In the rows, zero is written as 128.
Turns, then the turns between two rows, first turn first; the first pair answered:
N:
[181 123 130 123 159 117 119 101 104 141 145 147 124 147] => [183 121 118 127 153 119 127  96 114 136 147 148 134 153]
[122 129 186 117 158 161  97 144  98  89 147 136  99  96] => [145  96 147 141 137 186 107 150  73 137  96 133  89 124]
[157 120 101 137 149 163 165  88 106 115 144 123 137 157] => [147 137 122 121 161 148 161  83 120  92 167 123 144 140]
[140 117 114 135 134 146 128 136  95 159 107 117 123 130] => [135 128  89 146 125 134 155 121 122 134 119 130 147 148]
B:
[150 106 153 117 130 122 111 129 128 154 165 123 142 134] => [133 131 127 128 104 114 135 135 151 150 167 132 163 135]
[143 113 196 100 171 117  99 112 169 101 161 127  90 125] => [105 163 146 114 125 109 144 131 216  69 165 141 136 129]
[142  96 116  98 146 166  71 134  47 142  96 113 121 113] => [ 93 119  84 126  82 117  86 178 153 151  59 144 144 126]
C:
[ 67 138 110 133 119 161 157 117 142 109 140 135 151 123] => [ 76 123  98 138 117 163 160 112 142 126 125 136 150 139]
[147 114 133 129 129 105 119 112 130 153 134 115 156 147] => [140 115 142 125 135  97 117 117 135 148 144 115 156 140]
[109 131 124 136  96 114 117 184 144 150  79 145  96 120] => [ 96 147 132 123 100 110 113 189 145 133  95 145 102 107]

Between the rows of a pair lie 2 to 3 turns.
[138 120 204  88 190 118  66 114 133 106 148 124 105 127] => [103 111 166 116 130 124  62 186 126 172  66 122  94 119] | B, N, N
[158 136 130  91 126 146 127  84 138  81 145 119 142 142] => [143 141 122  95 107 139 132  96 164  74 141 128 151 146] | B, B
[142  74 174 109 157 127  88 164 112 181  85 123  88 114] => [112 161  81 128 126 147 195 116 148  75 158 142 181 138] | N, B, N
[101 109  72 138 142 115  87 134 109 165  55 110 113 148] => [136 113  75 125 181 138 108  81  76 127 102 104 124 163] | N, B
[136 106 155 146 150 129  95 146  99 153  99 136 103 115] => [126 154  93 155 131 131 158 111 135  98 139 155 161 138] | N, B, N
[119 146 161 104 136 166  92 163  39 122 133 113 111  76] => [ 93 181 125 111 116 169 127 168  54  99 139 123 150  78] | B, B
[ 78 207 150 126 112  87 149 124 203  62 181 146 191 122] => [168  97 211 102 188 147  68 109  52 163 134 100  89 122] | B, N, C
[123 118 185 112 156 112 104 127 128 114 153 109 109 103] => [134 100 170 121 145 124  96 140 105 149 119 105  96 112] | N, C
[136 142 158 125 133 125 113 160  84 126 128 104 125  85] => [130 146  89 156  88 118 158 159 133 136 108 124 152 127] | N, B, N
[103 122  54 172  95 125 161 156 157 146  73 149 147 149] => [ 94 118 178 125 141 114  77 187 114 147  95 123 101  61] | N, N, N
[ 93 136 128 144 137 175 154 116  40 114 156 118 145  81] => [ 92 147 106 155 126 173 176 106  57 100 159 130 159 101] | N, N, N
[138 181 126 118 123 158 147 104 118  73 172  99 155  74] => [157 132 123 129 121 182 121 130  58 144 111  85 115  86] | N, N
[159  94 113 127 120 170 129 108  88 162  79 107 116 164] => [160 112 124 123 132 137 153  61 161 107 125 124 145 187] | N, B, N
[ 73 166 167 122 107  86 107 184 184  99 134 142 135  83] => [ 99 129 205 115 133  82  73 177 172 122 125 129 104  83] | B, B
[135 129 153 113 158 145 123 117  73 117 139 114 116 103] => [131 153 105 126 138 141 168  91 113  95 146 133 153 130] | N, N, N
[103 172 111 122 125 147 127 152 105  95 135 107 139  91] => [ 96 165 111 133 109 141 118 170 114 114 113 110 131  93] | N, B, B
[111 125 100 152  90 149 132 204 106 189  84 130 132 133] => [168 104 138 127 165 187 129 138  43 161 138 114 123 139] | N, B
[136 144 141 113 144 128 137  82 138  85 182 130 141 130] => [150  86 140 135 129 119 107 104 150 162 107 128  97 155] | B, N, N
[100 125 168 125 114  84 105 152 183 133 134 127 109 116] => [102 175 102 127 104 145 163 140 103  93 161 118 156 104] | N, B
[131 132 171 103 149 128  87 154 101 113 163 149 104 102] => [120 156 146 102 145 141 111 150  93  92 175 153 128  97] | B, B
[150 117  74 138 136 152 175  90 129 113 135 130 158 173] => [159 107 106 132 147 123 157  79 166 116 145 131 142 182] | B, N, B
[125 142  57 131 105 146 155 139 105 130 119 131 148 130] => [163  81 106 124 144 132 115 121 109 169 105 127 106 147] | N, B, N
[149 123 148 128 151 160 147 135   3 159 112  89 102  85] => [ 77 148 156 149  80  72 136 205 153 176  71 121 107  76] | B, C
[110 112 156 123 127 111 106 149 178 163  86 129 103 126] => [118 150  78 133 123 170 173 116 120 120 117 125 153 142] | B, C
[171  52 127 118 115 125 104 146 113 191  68 114  87 122] => [170 127  77 112 125 135 190  68 137  68 167 132 171 140] | N, B, N
